In the rows, 128 means zero.
First come named turns, each shown by rows before and after it. For each pair of rows after them, which turns, in which order, take the first row to the second? The first pair is done for you.
ver (before |-> after):
[130 148 107 139  95 103 146 110 153 149 153 167] |-> [128 145  94 138 101 119 149 110 156 154 150 166]
[138 147 132 132 150 132 129 148 177 133  82 144] |-> [136 131 117 119 146 155 119 142 176 131  83 144]
[106 116 142 137  81  96 103 104  83 115 181 114] |-> [105 147 148 164 102  71 125 108  92 133 173 118]
monut (before |-> after):
[142 145  78 159 140  98 145 125  99 132 139 108] |-> [147 141  72 143 117  98 139 114  95 120 142 112]
[113 136 121 161 153 141 138 127 146 171 128 117] |-> [120 157 119 158 149 111 148 118 139 160 125 121]
[ 90 132 172 163 112 137 122 133 130 155 166 131] |-> [ 93 145 172 170 116 122 130 134 130 154 161 132]
[112 107 136 142 132 163 107 129 163 166 105 146] |-> [116 128 138 155 150 142 123 132 163 172  99 143]
povom (before |-> after):
[110 118 117 121 170 129 137 149 153 124 121 113] |-> [104 111 129 133 167 114 130 148 137 122 140 105]
[132 187  89 136 133 154 162 133 196 167  71 161] |-> [113 189 136 205 155  66 152 131 126 169 138 114]
[153 143 145 156 146  87 128 150  93 131 130 107] |-> [151  99 155 123 102 118  93 146  95 112 143 115]
mil (before |-> after):
[139 191 123 153 150   8 163 108  63  92 142 104] |-> [145 184  93 137 172  33 167 100  51  83 135  88]
[128 142 111 139 183 191 147 158 179 166  91 134] |-> [118 139  85 138 152 207 138 130 173 179 111 132]
[110  96 138 156 155 176 120 100 134 159 153 150] |-> [109 100 160 167 150 162 118 108 143 161 154 160]
[132 154 203 145 153  82 123 179 139 116 126 120] |-> [147 134 138 108 205 132 131 168 109  93 105  88]

(two turns a pair)
[112 114 143 142 128 161 130 131 166 160 123 130] |-> [114 115 131 136 136 166 136 127 163 159 117 128]
monut, ver
[101  97  91 144 151 119 145  97 104 115 132  89] |-> [ 91  99 114 155 108 103 131  87 110 122 156 101]
ver, mil
[165 124 115 105 145 136 120 141 132  89 122 146] |-> [160 125 114 104 111 121 112 123 120  88 142 148]
mil, ver
[140  48 150 127 106 119 102 132 120 133 181 129] |-> [153  45 159 121 146 117 111 155 118 112 157 123]
mil, mil
[107 139 118 140 114 131 129 104 129 156 153 120] |-> [109 123 158 136 102 125 115 124 141 144 148 134]
mil, povom
[119 147 106 139  88 123 115 113 123 142 159 141] |-> [122 147  94 133  98 150 122 119 142 150 143 147]
monut, povom
[138 110 102  80 163 149 135 126 132 100 129 122] |-> [141 137 100  95 173 115 152 121 121 103 128 116]
povom, monut
[127 184 147 152  90  96 139  98 112 133 168 133] |-> [135 198 154 163 143 101 160 128 128 144 138 132]
ver, mil
[120 157 116 148 132 123 153 118 145 148 122 127] |-> [119 118 103 114 113 164 130 111 136 131 127 124]
ver, ver
[108 151 142 178 108  67 136 118  99 144 182  97] |-> [100 149  82 177 143 141 149 110 119 180 166  87]
ver, ver
[113 137 160 152 157 125 145 156 161 161 103 146] |-> [101 123 161 165 160 131 133 152 148 168 127 133]
povom, ver
[108 126 135 183 152 150 139 126 148 198 152 126] |-> [110 132 123 181 168 154 145 126 146 197 146 121]
ver, monut
[126 149 108 119 121 129 145 122 133 129 111 135] |-> [118 128 131 130 108 111 127 118 108 121 141 122]
povom, povom
[132 120 133 112 150 140 122 156 118  91 117 128] |-> [131 133 139 125 154 121 128 160 120  94 116 131]
ver, ver
[151 145 106  87 116 147 142 114 149 120  75 141] |-> [131 131 156 143 121  73 124 111  84 116 145 103]
povom, povom
[115 138 142 208  74 118  91 124 165 190 134 169] |-> [117 139 139 204  72 127  95 123 175 192 126 176]
povom, monut
[119 141 111 155 161 129 160 124 136 145 119 107] |-> [105 118 123 161 130 124 133 110 113 143 157  97]
mil, povom
[146 106 164 127 139  81  97 133  73 107 156 121] |-> [151  88 143  81  93 144  83 126 115 101 131 154]
povom, mil
[135 142 149 118 146 103 131 148 145 132  97 156] |-> [140 119 112  88 155 136 126 136 124 115  94 140]
mil, ver
[120 127 150 117 111 158 107 125 110 138 115 101] |-> [125 149 139 119 133 160 126 131 124 147  93 107]
povom, monut
[124 135  94 129 169 135 112 125 129 142 136  79] |-> [113 147  98 140 134 124 109 108 134 159 154  87]
mil, monut
[126 120 144 109 104 125 126 110 116 106 136  99] |-> [131 126 145 103  95 126 130 115 132 107 124 113]
ver, povom
[147 131 100  83 120 171 130 119 121  97  64 129] |-> [130 170  69 128 130 138 150  86  94 130  93 105]
povom, mil
[121 113 132 118  83 144 101 127 157 139 142 145] |-> [133 136 152 127 121 124 124 157 176 139 108 152]
mil, povom
[127 109  96  82 114 154 127  99 113 127 123 120] |-> [108 103 131 112  89 156 111 107 138 159 145 132]
mil, monut
[146 169 119 168 143 119 138 113 150 158 109 116] |-> [137 152 112 163 118 148 125 105 162 171 121 121]
ver, mil
[136  90 122 153 183 137 116 144 118 118 125  93] |-> [138  77 138 143 150 119  99 137 103 105 143  96]
monut, povom
[147  55  45  77 122 216 105 112 107 122 107 108] |-> [130 104 201 157  27 101  91 152 174 165 139 174]
mil, mil
[123 132 177 131 163  97 139 154 135 136 104 134] |-> [122  97 176 100 126 131 113 151 143 122 107 145]
povom, povom
[127 113 181 156 137 137 123 148 134 140 153 112] |-> [135 147 178 158 130  94 140 139 125 129 143 117]
monut, monut
[131 120 134 113 102 142 124 119 121 113  89 156] |-> [131 141 145 134 110 116 132 124 126 118  88 162]
ver, ver
[106  91 127 150 195 168 107 139  91 129 157  96] |-> [109 110 126 155 214 166 124 151 112 139 138 103]
povom, monut
[114 131 148 140 129 115 118 136 144 137 131 128] |-> [120 139 144 135 116 103 119 128 140 129 130 131]
monut, monut
[ 91 110 118 141 129 159 116 125 107 129 142 111] |-> [ 95 141 122 160 155 131 138 131 108 137 135 109]
monut, monut
[119 102 137 107  84 146 116 123 139 124 135 154] |-> [114  95 158 125 119 154 119 150 150 137 128 151]
monut, mil
[130 157 122 147 157 110 153 127 121 124 124 123] |-> [122 155 100 143 133 124 146 104 117 135 138 122]
mil, mil
[140 148 123 105 118 127 139 120 118 134 114 122] |-> [137 152 124 118 129 121 142 117 111 139 120 114]
povom, ver
[138  84 168  97 109 164 116 160 165 111 104 163] |-> [143 119 130 106 158 174 151 165 173 133  75 158]
povom, ver
[118 100  74 126 146 160  99 112  99 135 133  98] |-> [108 128 165 169 101  94  92 141 134 154 147 135]
mil, mil
[113 130 137 149 141 140 139 129 140 156 137 126] |-> [115 118 155 148 144 135 132 140 136 148 139 123]
povom, mil
[134 153 154 150 120  87 163 162 144 155 117 138] |-> [128 125  98 129 134 173 155 151 156 171 110 126]
ver, ver
[132 142 158 126 113 120 117 117 101 132 138 140] |-> [129 161 139 139 140 132 135 120 115 155 126 138]
ver, ver
[141 115 151  75  89  97 118 124 112  76 118 152] |-> [138 184 140 129 143  71 168 135 138 129  99 150]
ver, ver
[120 131 122 132 161 135 151 153 145 119 113 133] |-> [111 115  96 121 129 164 135 127 139 126 132 130]
ver, mil
[131 138 123 149 180 112 138 129 106 131 131 101] |-> [127 110 150 145 145 103 112 129  95 120 154 104]
povom, ver
[124 125 134 171 144 147 117 141 161 163 122 117] |-> [137 147 116 163 167 128 138 140 148 149 105 109]
monut, mil
[128 101 182 115 115 155 117 175 130 147 128 145] |-> [140 116 132  99 148 184 140 169 135 153 100 139]
povom, mil
[149  57  87  47 125 173 112 138 123  82 122 135] |-> [143 102  83 112 228 162 161 171 140 130 102 112]
monut, povom
[147  78 156  89 134 166 106 171 148 100  94 149] |-> [142 115 162 136 194 133 137 189 146 126  89 131]
monut, povom
[131 130 151 104  84 145 115 140 145 120 130 142] |-> [130 134 165 113  87 136 115 149 147 126 131 142]
ver, monut
[118 130 158 138 121 113 120 130 129 124 144 126] |-> [119 119 153 124 121 143 116 138 147 128 132 135]
povom, monut
[106 108 130 131 100 135 106 146 128 161 139 130] |-> [111 115 144 143 137 125 116 167 131 162 124 128]
monut, mil
[136 114 138 112 134 133 140 160 122 120  93 139] |-> [130 133 105 128 151 132 156 143 108 135 100 123]
mil, povom
[120 154 133 153  89  66 129  95 104 128 161 125] |-> [145 141 127 129 177  76 149 130  91  89 115 106]
mil, mil
[134 109 147  94 133 110 130 138  99  89 114 125] |-> [131 111 158  97 126 102 129 139 103  92 116 132]
ver, povom
[ 99 109 121 134 151 127 124 139  98 121 153 106] |-> [102  96 120 111 128 143 114 137 109 111 147 117]
monut, povom
[130 123 120 142 128  90 124 112  73 109 162 100] |-> [126  96 120 136 117 121 106 113  78 110 170  97]
monut, monut
[126 100 146 109  97 147 108 133 139 119 125 142] |-> [137 134 145 110 109 130 129 142 157 122 100 156]
ver, povom
[129 118 117  95 118 142 122 134 139 128 111 153] |-> [120 136 135 139 145  89 132 135 108 135 136 128]
povom, povom
[121 183 115 121 139 144 158  94 142 182 130 158] |-> [126 175 109  96 106 147 146  79 135 163 135 164]
monut, monut
[131 148 100 164 179 137 170 105  84 131 141  93] |-> [130 113 118 137 113 126 136  84  61  97 169  98]
monut, povom
[139  49 132 100 162 175  85 147  88  85 149 102] |-> [140  57 142 102 136 135  79 135  69  71 166 100]
ver, mil
[120 125 129 157 150 121 124 162 151 122 131 121] |-> [119 103 124 145 147 136 114 159 138 110 136 112]
povom, mil
[130 104 148 113 122 150 126 109  88 112 148 121] |-> [127 104 166 127 135 139 127 122  88 118 151 118]
monut, ver
[102 141 112 150 141 130 122 125 103 132 123 127] |-> [100 124 125 145 121 127 105 124  98 124 134 129]
povom, ver
[ 93 114 108 134 102 121 104 123  87 114 126 109] |-> [100 124 148 143 113  91 110 151  98 108 116 119]
mil, mil
[105 156 148 147 118  96 131 117 113 150 147 126] |-> [114 153 132 144 170 122 150 137 121 153 117 118]
mil, ver
[137  94 153 104 154 142 123 146 125 110 116 133] |-> [141 105 148 103 164 139 131 148 130 113 105 134]
povom, ver
[111 140 120 142 133 135 118 122 154 119  77 124] |-> [110 145 123 158 145 119 119 121 140 120  89 112]
ver, povom
[147 144 128  93 138 134 137 151 157 104  82 154] |-> [131 123 172 136 136  78 115 145 103  96 141 125]
povom, povom
[ 93 135 156 186 145 143 127 140 146 189 156 124] |-> [ 97 153 138 187 158 136 145 136 145 191 147 121]
ver, monut
[109 111 130 118  89 153 107 152 196 168 123 156] |-> [122 105 164 110 116 130 110 182 189 138 104 156]
ver, mil
[132 117  97  98 166 134 133 135 116  95  83 120] |-> [118 111  93  94  91 122 107  96 103  99 126 125]
mil, ver
[106 105 108 110  97  96 132 104  82  94 141 125] |-> [111 100  78  90 115 161 142 114 127 113 103 139]
monut, povom
[118  95 173 116 133 137 103 144 109 117 122 138] |-> [128 121 154 112 156 151 127 150 136 131  91 151]
povom, monut
[134 127 165 117 108 124 124 163 158 104  96 172] |-> [134 110  94  88 118 175 124 130 131 100  98 147]
mil, mil
[128  68 125 109 113 177 120  93  81 108 135 121] |-> [107  69 165 150 105 171 111 111 109 148 154 131]
mil, monut
[132 131 124  98 115 127 122 114 117  95 108 147] |-> [128 146 110 114 153 139 138 124 131 115  94 145]
monut, povom
[150  98  86  85  82 183 119 126 129 109 106 153] |-> [127  96 112 124  73 195 107 135 153 154 132 158]
monut, mil
[121  87 109 100  81 174  86 131 147 140 137 130] |-> [120 167 101 170 168  98 143 137 128 171 131 102]
povom, povom
[109 123  89 150  91 155 138  98 115 143 125 105] |-> [108 103 104 141  85 156 124 102 110 131 133 104]
monut, ver
[130 159 151 106  96  84 118 139 115  82  97 171] |-> [118 164 163 140 106  62 118 139 102  99 119 157]
ver, povom
[113 103 167 139 142 120 119 156 115 120 138 108] |-> [119 112 143 139 165 123 130 151 107 118 130  97]
mil, monut
[122 108 128 107 111 159 106 123 145 132  99 156] |-> [129 159 113 123 140 121 140 117 141 139  85 153]
povom, monut
[143 165 110 127  95  94 148 112 132 117 117 134] |-> [140 150 136 133  99  75 138 123 116 103 128 126]
mil, povom
[150  90  76  93 121 118 113  85  68  76 123 120] |-> [145  70 107  95 107 114  94  99  65  73 137 123]
ver, monut
[111 131 138 157 146 117 142 100 109 182 140  95] |-> [109 121 129 152 157 144 141 105 117 186 133  96]
mil, ver
[118 163 136 136 170  64 165 157 116 109 123 127] |-> [122 180  92 115 156  82 174 131 119 109 111 132]
ver, monut
[122 113 157 128 135 129 114 161 143 129 125 143] |-> [122 103 113 111 136 162 113 137 126 125 128 128]
mil, mil
[126 102 187 158  89 169 120 125 177 140 160 144] |-> [135 114 160 137 100 193 137 127 198 142 131 154]
povom, ver
[167 170  65  99  86 118 148 112 132 116  89 142] |-> [148 141 111 136  75  63 118 110  75 106 155 110]
povom, povom
[125 167 149 162 149 103 163 172 141 167 107 126] |-> [144 175 104 125 156 100 176 151 111 133  91 115]
mil, monut
[141 101 202 117 165  75 105 171  99 120 104 126] |-> [150 151 179 121 164  46 134 155 101 125  90 133]
ver, monut
[137 151 139 153 172 119 158 128 148 142 135 127] |-> [136 130 157 138 119  89 131 109 119 111 167 127]
monut, povom
[112 126 142 162 177  95 136 136  91 142 173  99] |-> [110  75 171 121 113 130  92 142 112 120 179 124]
povom, mil
[118 123 165 121 130 135 136 132 177 146 131 142] |-> [117 114 160 115 127 148 132 130 177 147 132 141]
ver, ver
[124  83 131 126 133 178 116 138 126 123 128 108] |-> [120  98 140 149 164 161 129 149 125 138 128 100]
monut, povom
[141 169 120 126 100 127 141 111 125 129 118 152] |-> [132 135 121 114  92 168 118 115 130 133 125 148]
monut, monut
